128 stands for zero in the data rows.
Some points:
[114, 94, 89, 76, 117, 97, 90, 121, 155, 125, 146, 98, 136, 135, 144, 111, 152, 111, 135, 187, 153, 142, 141, 111, 165, 144, 85, 149, 147, 120, 140, 96, 143, 112]
[103, 126, 169, 86, 121, 119, 94, 119, 136, 147, 178, 106, 139, 140, 155, 134, 149, 131, 145, 235, 164, 162, 130, 117, 124, 88, 81, 103, 150, 104, 136, 128, 153, 113]
[120, 165, 139, 215, 152, 202, 152, 91, 112, 139, 176, 117, 107, 120, 208, 136, 152, 136, 112, 137, 101, 125, 126, 165, 164, 136, 152, 101, 178, 126, 126, 83, 143, 198]
[117, 138, 136, 167, 156, 102, 133, 148, 98, 167, 140, 106, 108, 161, 131, 137, 132, 90, 132, 128, 156, 119, 114, 135, 77, 90, 94, 125, 89, 143, 125, 129, 104, 116]
[141, 162, 170, 90, 139, 129, 103, 110, 100, 100, 101, 28, 118, 144, 95, 172, 129, 112, 107, 224, 148, 102, 151, 109, 105, 135, 128, 131, 92, 117, 147, 162, 124, 97]
[133, 120, 94, 58, 135, 106, 54, 139, 147, 122, 90, 110, 129, 137, 124, 128, 157, 100, 111, 118, 115, 146, 133, 106, 136, 175, 109, 162, 120, 153, 144, 102, 101, 126]
[149, 127, 105, 14, 136, 153, 123, 150, 140, 97, 97, 108, 124, 139, 93, 140, 119, 126, 116, 91, 118, 117, 128, 141, 119, 165, 155, 144, 115, 146, 107, 91, 97, 113]
[134, 104, 127, 94, 131, 141, 130, 141, 129, 124, 105, 102, 134, 147, 136, 145, 150, 111, 144, 150, 119, 131, 132, 116, 147, 132, 111, 142, 120, 159, 108, 124, 115, 113]
[119, 141, 94, 170, 101, 109, 141, 133, 136, 99, 128, 162, 122, 93, 85, 90, 92, 158, 146, 73, 117, 146, 99, 109, 132, 110, 145, 153, 132, 117, 130, 163, 134, 116]
[141, 115, 128, 129, 158, 88, 146, 147, 109, 101, 118, 38, 114, 111, 127, 102, 78, 145, 171, 152, 151, 143, 131, 122, 125, 102, 104, 97, 97, 144, 130, 198, 145, 114]
[111, 93, 102, 114, 117, 125, 124, 120, 141, 131, 173, 234, 155, 137, 128, 98, 133, 150, 143, 110, 106, 130, 115, 128, 160, 118, 111, 135, 132, 136, 137, 101, 136, 137]
[129, 121, 152, 164, 158, 122, 158, 144, 140, 147, 120, 245, 122, 114, 64, 137, 141, 85, 105, 58, 126, 100, 139, 142, 62, 116, 133, 100, 127, 147, 123, 54, 102, 136]
[157, 140, 159, 99, 118, 142, 136, 111, 166, 111, 85, 202, 129, 140, 54, 125, 124, 164, 105, 132, 109, 123, 156, 107, 108, 158, 169, 135, 86, 109, 103, 99, 115, 128]
[133, 124, 112, 163, 122, 76, 178, 169, 120, 174, 107, 130, 94, 141, 98, 138, 103, 125, 184, 129, 117, 94, 120, 155, 75, 104, 117, 113, 139, 153, 153, 140, 117, 129]
[115, 114, 130, 166, 114, 135, 114, 128, 102, 103, 126, 17, 125, 128, 149, 155, 136, 120, 137, 180, 176, 124, 119, 115, 125, 137, 90, 137, 116, 124, 136, 181, 136, 105]
[122, 140, 160, 149, 136, 164, 130, 113, 146, 111, 139, 114, 139, 140, 125, 139, 135, 147, 85, 44, 106, 147, 122, 148, 155, 150, 174, 126, 138, 132, 121, 71, 135, 159]
[128, 156, 147, 146, 128, 195, 127, 88, 138, 163, 188, 99, 113, 114, 217, 159, 142, 153, 143, 142, 117, 81, 141, 175, 170, 151, 198, 83, 201, 122, 121, 61, 142, 181]
[145, 94, 101, 100, 86, 144, 157, 138, 112, 108, 110, 109, 129, 153, 144, 145, 144, 83, 154, 72, 131, 138, 138, 137, 118, 152, 112, 148, 145, 157, 132, 123, 92, 140]
[104, 119, 141, 217, 159, 150, 135, 114, 135, 124, 169, 201, 154, 117, 122, 110, 132, 141, 122, 118, 123, 139, 90, 133, 138, 130, 153, 108, 126, 118, 118, 137, 128, 139]
[131, 78, 61, 110, 105, 130, 108, 125, 130, 113, 109, 135, 160, 139, 154, 125, 143, 60, 127, 63, 104, 167, 78, 117, 145, 147, 112, 159, 141, 162, 136, 104, 124, 133]
[151, 62, 70, 96, 78, 118, 114, 125, 141, 79, 138, 82, 160, 115, 115, 135, 162, 91, 113, 61, 142, 149, 96, 127, 164, 137, 103, 167, 128, 130, 159, 134, 108, 131]
[93, 172, 110, 187, 143, 124, 107, 88, 175, 141, 103, 164, 111, 97, 132, 58, 51, 220, 114, 106, 95, 148, 168, 137, 147, 105, 160, 133, 134, 159, 108, 237, 155, 118]
[89, 168, 170, 224, 151, 162, 88, 85, 98, 138, 132, 184, 157, 172, 146, 117, 136, 129, 21, 172, 132, 165, 108, 58, 121, 99, 102, 105, 90, 128, 165, 124, 111, 110]
[131, 106, 108, 112, 145, 98, 129, 146, 108, 131, 152, 33, 116, 105, 134, 144, 142, 120, 136, 162, 151, 119, 111, 130, 110, 136, 93, 108, 144, 136, 104, 165, 151, 110]
[155, 128, 155, 93, 125, 104, 67, 109, 154, 124, 159, 204, 123, 101, 105, 145, 148, 167, 116, 192, 147, 155, 130, 122, 153, 130, 108, 146, 110, 94, 119, 81, 153, 96]
[109, 131, 97, 186, 105, 144, 117, 121, 122, 131, 144, 130, 132, 106, 190, 106, 134, 111, 113, 63, 110, 140, 127, 158, 154, 166, 139, 122, 155, 142, 115, 78, 125, 148]
[143, 168, 187, 87, 138, 110, 137, 145, 86, 128, 74, 92, 118, 167, 115, 172, 133, 115, 109, 174, 116, 89, 163, 137, 90, 131, 130, 141, 132, 119, 114, 143, 90, 133]
[147, 195, 186, 148, 76, 201, 173, 89, 137, 167, 197, 124, 118, 118, 191, 139, 153, 180, 166, 201, 109, 119, 158, 157, 209, 146, 191, 74, 170, 76, 115, 116, 161, 170]
[111, 150, 60, 74, 118, 98, 120, 128, 169, 134, 77, 112, 80, 73, 139, 51, 75, 186, 169, 28, 89, 90, 145, 174, 122, 156, 130, 145, 155, 129, 137, 192, 165, 135]
[128, 108, 125, 103, 144, 111, 164, 169, 101, 144, 127, 82, 135, 136, 148, 141, 131, 106, 168, 188, 139, 110, 149, 139, 105, 74, 113, 104, 122, 128, 116, 147, 114, 131]
[79, 142, 122, 234, 145, 126, 127, 98, 132, 96, 116, 126, 124, 118, 132, 108, 103, 152, 76, 102, 136, 149, 92, 104, 95, 117, 110, 128, 91, 107, 151, 192, 131, 101]
[157, 114, 162, 102, 147, 124, 191, 182, 113, 149, 137, 134, 138, 126, 94, 179, 112, 111, 155, 160, 138, 116, 139, 95, 86, 117, 116, 112, 126, 106, 143, 132, 109, 117]
[192, 161, 155, 67, 130, 118, 129, 133, 138, 108, 89, 125, 151, 158, 89, 146, 129, 154, 154, 153, 139, 104, 174, 118, 125, 134, 145, 141, 129, 118, 109, 110, 133, 120]
[124, 135, 146, 121, 128, 120, 98, 103, 127, 165, 149, 188, 139, 132, 113, 120, 121, 137, 124, 175, 112, 129, 138, 120, 134, 127, 112, 136, 120, 102, 124, 61, 132, 125]
[139, 95, 85, 115, 130, 102, 69, 132, 140, 108, 115, 114, 134, 121, 105, 130, 132, 94, 92, 115, 145, 140, 104, 104, 137, 145, 95, 145, 117, 115, 122, 99, 106, 118]
[159, 173, 186, 18, 170, 123, 103, 100, 142, 118, 61, 100, 99, 135, 79, 129, 121, 189, 101, 146, 90, 102, 178, 94, 131, 132, 199, 151, 79, 137, 82, 132, 119, 96]
[117, 138, 85, 132, 125, 96, 213, 160, 134, 139, 90, 168, 105, 121, 125, 111, 101, 112, 147, 61, 116, 105, 128, 170, 85, 107, 150, 139, 132, 157, 141, 161, 117, 138]
[122, 121, 140, 185, 120, 173, 134, 129, 128, 117, 163, 154, 155, 117, 134, 111, 152, 123, 117, 111, 130, 164, 116, 139, 162, 134, 166, 128, 145, 84, 139, 119, 160, 116]
[152, 92, 168, 116, 133, 129, 153, 169, 82, 152, 128, 107, 124, 139, 122, 128, 129, 112, 145, 198, 153, 120, 136, 113, 81, 85, 114, 128, 118, 151, 136, 148, 107, 136]
[108, 90, 98, 77, 128, 92, 80, 114, 126, 143, 132, 116, 152, 115, 150, 109, 141, 107, 127, 146, 184, 155, 82, 101, 167, 138, 83, 152, 140, 130, 133, 130, 135, 110]
[127, 115, 97, 177, 116, 118, 118, 134, 132, 148, 148, 250, 100, 121, 89, 121, 135, 134, 154, 82, 138, 129, 132, 145, 125, 119, 125, 113, 127, 78, 134, 125, 148, 133]
[117, 124, 145, 125, 127, 120, 149, 147, 120, 140, 126, 94, 125, 131, 140, 115, 110, 94, 136, 135, 132, 126, 115, 122, 126, 95, 97, 136, 120, 162, 128, 173, 124, 120]
[113, 140, 123, 142, 114, 110, 170, 165, 97, 148, 104, 154, 145, 126, 121, 128, 106, 135, 148, 92, 120, 109, 132, 130, 101, 98, 127, 124, 111, 139, 139, 169, 158, 136]
[123, 134, 135, 184, 105, 182, 148, 111, 137, 78, 166, 136, 138, 136, 169, 162, 133, 108, 106, 65, 110, 124, 108, 152, 152, 165, 187, 108, 148, 116, 125, 119, 137, 179]
There is one direction along which these points spread out most. How far along it is each point below, from 0 to 99? 50 is the average, and the first point above lies past it. One standard deviation of the points above along it is 16.
[141, 115, 128, 129, 158, 88, 146, 147, 109, 101, 118, 38, 114, 111, 127, 102, 78, 145, 171, 152, 151, 143, 131, 122, 125, 102, 104, 97, 97, 144, 130, 198, 145, 114] 69
[103, 126, 169, 86, 121, 119, 94, 119, 136, 147, 178, 106, 139, 140, 155, 134, 149, 131, 145, 235, 164, 162, 130, 117, 124, 88, 81, 103, 150, 104, 136, 128, 153, 113] 64
[131, 78, 61, 110, 105, 130, 108, 125, 130, 113, 109, 135, 160, 139, 154, 125, 143, 60, 127, 63, 104, 167, 78, 117, 145, 147, 112, 159, 141, 162, 136, 104, 124, 133] 47
[134, 104, 127, 94, 131, 141, 130, 141, 129, 124, 105, 102, 134, 147, 136, 145, 150, 111, 144, 150, 119, 131, 132, 116, 147, 132, 111, 142, 120, 159, 108, 124, 115, 113] 62
[117, 124, 145, 125, 127, 120, 149, 147, 120, 140, 126, 94, 125, 131, 140, 115, 110, 94, 136, 135, 132, 126, 115, 122, 126, 95, 97, 136, 120, 162, 128, 173, 124, 120] 60
[115, 114, 130, 166, 114, 135, 114, 128, 102, 103, 126, 17, 125, 128, 149, 155, 136, 120, 137, 180, 176, 124, 119, 115, 125, 137, 90, 137, 116, 124, 136, 181, 136, 105] 68
[149, 127, 105, 14, 136, 153, 123, 150, 140, 97, 97, 108, 124, 139, 93, 140, 119, 126, 116, 91, 118, 117, 128, 141, 119, 165, 155, 144, 115, 146, 107, 91, 97, 113] 63
[152, 92, 168, 116, 133, 129, 153, 169, 82, 152, 128, 107, 124, 139, 122, 128, 129, 112, 145, 198, 153, 120, 136, 113, 81, 85, 114, 128, 118, 151, 136, 148, 107, 136] 68
[114, 94, 89, 76, 117, 97, 90, 121, 155, 125, 146, 98, 136, 135, 144, 111, 152, 111, 135, 187, 153, 142, 141, 111, 165, 144, 85, 149, 147, 120, 140, 96, 143, 112] 63
[151, 62, 70, 96, 78, 118, 114, 125, 141, 79, 138, 82, 160, 115, 115, 135, 162, 91, 113, 61, 142, 149, 96, 127, 164, 137, 103, 167, 128, 130, 159, 134, 108, 131] 56
[131, 106, 108, 112, 145, 98, 129, 146, 108, 131, 152, 33, 116, 105, 134, 144, 142, 120, 136, 162, 151, 119, 111, 130, 110, 136, 93, 108, 144, 136, 104, 165, 151, 110] 68
